Each path below is one point turned by a fixed rotation once a step. After each direction that follows a path, write how fast that rotation turns it, in degrees each step (0 if it stays still).
Each turn is a multiple of 5 degrees from 10 to 175, or 0.
Each row of a path follows its step; steps can be skipped.

step 0: [-11  -9   7   2 -10 -14  -8  -6   3  -7 -10  -6  10   9  12  -1  10  -7
  -6   3  -4  -6  -8   1  12   5 -15  12   7  -2 -14  -9 -14   8  10]
step 1: [  5  -5 -12   7   4  18 -11   4  -8 -21  -6   2  23  -4  -9  -3  -4  -5
  -3  -4 -16   4  -4   5   9   4  11   7  13  -8  -1   0   0   6   6]
step 2: [ -3  -5  -7  -2  -2   7  -1  -2 -12  -7   7   1   1 -14   7   1  -2   0
   8 -17  -2   3  -5  12   2   9 -17  -7  -8   6  23   4  12   1  21]
step 3: [ -8   6 -11   5  17  -6  -6   8   2   2   3  -3 -11  -6   5  10  18 -10
   1  -4   4   1  -1   8   3   7 -11 -11  -5   6 -18   9 -16   7  13]
step 4: [-14  -5   1   6  11   1   3  -4  -1 -14   0  -2  -4  -9  -8  -9  -6   1
 -11  -9   4   2  22   2   2  18   0  11  12 -11 -22   0   2  -6   1]
step 5: [ -9 -16   7   8 -19   4  -1  -9   1  -4  -2  -7   6   1  -8   1  -6  -6
  -5 -11 -16  -4  19   8   2   1  -5   0  -1  17   6  21   2   3   1]
step 6: [-13 -11 -13   7   1  -3 -10  18  -3   1 -10  -3   3   4  17  -6  -2  -2
   9 -12 -17   2   1   0   9  -2   1 -17 -16   6  -6  -7  -1   1  -6]
step 7: [ -9  14   0  11  14   9  12   0  -5 -14   8   8  -7  12   9 -23  -2   8
   6  -9  -8  16   0   6  -5  -2  -3   2  -3  -4  -6   1  -7   6   8]
step 8: [ -1  -7  -5   2  -2   1  -3 -13  10  -8   3   6   6  -2  -9   0   6   4
   1   0   1   2  11  11 -21 -11 -19  13 -15  10 -15  -5   7   6  10]
step 9: [ -4 -11 -11  18   5   4 -13   0  15  -1  -5 -10 -14  -8 -17  11   5  13
  -2 -16  -5   4  -2  -2  -1  -7  11  -5  -1   3  -2  -2   8   8 -11]
step 10: [-13  -9   9   6  -8  -3   1  -4  -5  -8  18  -9 -26   3  13 -14   5  -4
 -10  -7 -11   5  -8  -5  -3   0   1  -3   6   8   3  -8   8  -8  -4]
[ 0  4 -1 -3  1 -2  3  8  2  3  3  6 -6  3  1 -3  1  3 -2  2 -4 -1  0 -7
  2  5 -5 -2  1  3 -2 -1  1  5  6]
95
[-3  2  3 -2  4  1  6 -1 -5  3 -1 -4 -3  1  6 -1  5 -3  5 -1 -1  1 -8  2
 -3  4  1 -5 -3  0 -4  2  2 -2 -3]
95
[-1  1  1 -1  1 -2 -1 -3  8 -6 -4  2  0  2  1 -7 -1  2 -1  0 -1 -3 -5 -4
 -3 -6 -1 -2 -5 -3  0  4  5  4 -4]
35

step 0: [-20  -7  20   9  14  -1  10   3  -3  -2   6  -7  17   3   1 -24  -7  -5
  -3  -6  11  -6 -15  -5   2   9  -2 -14  -3 -13   7   5   7   5 -16]
step 1: [ -7 -15   9  13   5  -1  23   1  -6  13   1   1  -2  14 -13  -2  -8  -2
  13 -14   5   3   2  23   5  -5   7  11   3 -13  -3  13  14  -9  -6]
step 2: [  2 -15  19   6   1   7   5 -11  -5 -18  21   1  -5   4  -7  26 -19  -6
  -3  -9  -8   5   2   4  13   7   0   8  -2   5  -3   8  12   8   0]
step 3: [ -9  -7  16  10   8  15  -5  -9   0 -17 -17  -5  16  -4  11  12  -7  -3
  -4 -10  -3   4  -7   5   7   8  -5 -12  11 -12 -10  -2  -4   9 -22]
step 4: [ -9  -9   3   3   9   3  -2   9  -4  11   1 -22  20 -10  -3  -3 -18  -5
   5   1  10 -10  13  22   8   6  -1   9  17 -12  -3   3  -6 -11 -10]
step 5: [ -1  -4  16  12  14 -14  17  -9  -8  -7  17  -4  15   0  -2   0 -18  -8
  -2   5  11 -15  18  -6  -9   5   7   7  -9  -8   0  13  10   9   1]
step 6: [  6  -9   0  17  12  19  21 -12  -7  -5  -7  -5   3   6   3   1  -4 -17
  -1  -9   4   4 -13  12   6 -10   4  -4 -11 -15  -2   9   6  23   1]
step 7: [  0 -17  10   2  -3   8 -10  11  -3  -1   6 -21  10  -1  -8  12  -6 -21
   4 -10  -1   7  -2  10  27  -7   8  -5  -8  -9  -2  -3  13 -10  -8]
step 8: [ -9  -9  16  -9   5 -11   3   5 -14 -17   5  10  15  -2   9   3 -21   9
   2  -6   9 -12   1   2  15   3   5 -11   0  -4  -3   4  11  -2 -25]
step 9: [-19 -14  -4  11  13  12  14  -8  -9   0  15  -3   8   0  -8  -4  -9  11
  19 -10   1  -8  -9  13  -6   6   1   0   7 -13   2  14 -12  11 -14]
step 10: [-13 -28  20  20  -7   1   3  -3  -4  10   9 -11   3   2  -8   7 -11 -15
  -4 -11  -1   1   1   1  -6   9  -6  10   0 -14 -11   3   9   1  12]
[ 5  6 -1  2  6 -1  3  3  7 -2 -4 -6  2 -5  4  3 -3 -5  2  5  0 -1  5  1
 -1 -2  3  0  0  3 -6  2 -1  3  2]
40
[-4 -2  2 -2  0 -2  2  6  4 -1  2  4 -3 -1 -2  5 -3  5  7 -5 -5  3 -5  1
  0  1  0 -3  3  5 -6  2  0  0 -2]
55
[ 2  5  4  0 -3  4  0  7 -2  7  4  1 -2 -1  7  2  2  0 -2  0 -3  3  3  0
 -4 -1  1  2 -3 -1  3  1 -3  4 -6]
0
[-3  1  1  4 -3  3 -3  0  1 -5  3  2  7 -2  5 -5  2 -4  5 -2 -2  6 -4 -1
 -1 -3  1  3  5 -1  2 -2 -2  4  6]
110
[ 0  1  3 -4 -4 -3 -7  4 -1  2  0  2  0  3  1  2 -6 -1  4 -2  2 -2  7  3
  0 -2  2  6 -2 -2 -2  1  6 -5  7]
120
[-2  4  1  7  0 -6  6  1  2  5  2  2 -2  0 -6 -3 -4 -1  0 -1  5  2 -4  0
 -4  2  1  3 -4 -4  0  1 -3  2  6]
80

step 0: [  1  -4  -3  18   7   8   4 -13   5   2  22  13  -2   7  10  10 -12  13
   1   8   3 -17   9   5   3  20   6  -5  -5  -5 -10   8   2   5   1]
step 1: [-10  10   5   8   3   6  21 -10  -2  17   4   6   0   2  -2  11  -3  -1
  16  -7  13 -17  -8  -9  -5  11  -9 -12  -4  -7   2   9  12   7   5]
step 2: [ -2   6  -9 -11  10   4   9  -6  16  13   3   5  -2 -11  -5   9   2  14
   7  -6  15  -3  22   0   1  17 -11  -5 -10   3   4  16  -8   6   1]
step 3: [ -1  -6   0   5   5   3  18 -25   5   4  25   5  -6  -6  -6  -2  -6  20
   5   7   9 -11   7  10   5   6   7  -2   8 -10  -7   7   0   8  -2]
step 4: [ -7  19   5  -1  -2  11  15 -12   3   1   5  20 -10  -6  -2   5  -3   6
  14   1  13  -5  -4  -7  -8   1  -9 -10   6 -13  15   2   7  18   5]
step 5: [-11   9  -7  -5   9   2   2 -18  19  14   1   3  -8 -14  -3  -1  -5   9
  -8  -4  26   8   7   3  -8  10  -6  -2  -6  -6   7   4 -14   3   6]
step 6: [ -5   5  -5   9   4   9   9 -15  -8  -2  24   6 -14  -4 -17   0  -9  14
   2  -6  13  -2   5  19  -2  -1  10   2  -4 -10  -2  -7 -10  11  -2]
step 7: [ -5  18 -12   1   4   5  13  -9   7 -13  -4   9  -7  -7  -8  10 -13   0
   9  -4  13  -9 -20  11  -8  -1 -11  -3   7  -6  10  -2   1  16   7]
step 8: [ -5   5 -14  16   1   2  -8 -10  12   1  -4  18  -8 -12   0   8  -9   9
 -12  -2  20   6   5  12  -5  12 -18   8  -7  -4   2   0 -10   0   3]
step 9: [-11  17   0  19   1   2   6 -12 -15  -5  11   0  -2  -5 -11   2 -16  13
  -8 -10  13 -10  -8  15   3   2   3   5 -12  -9 -10   6  -1  -1  -4]
step 10: [ -5  20 -15   4   3  14  13   5  13 -18  -1  14   5   3  -5  17 -16   1
   3 -14   7 -15  -4   3 -10   2  -5   1  -6   0   2   7   3   6  -1]
[ 1  2 -2  5 -2  6 -3  0 -3 -9 -2 -1  4  2 -1  0 -4 -2 -2 -5  2  7 -4  4
  1  2 -2  5  2  2  0  1  0 -6  1]
25
[ 2  1 -1  3 -2 -1  4 -4 -9  2  2 -4  0  6  4 -1  3  4 -5  1 -2 -1  5  7
 -1  1  2  1  4 -5 -4 -3  1  0  2]
125
[ 1  2  0  4  3 -4 -8 -1 -1  0 -1 -1 -4  0 -1  3 -2 -2 -3  0 -2 -1 -6  5
 -3 -2  0 -1 -1  1  3 -8 -8  6  3]
35
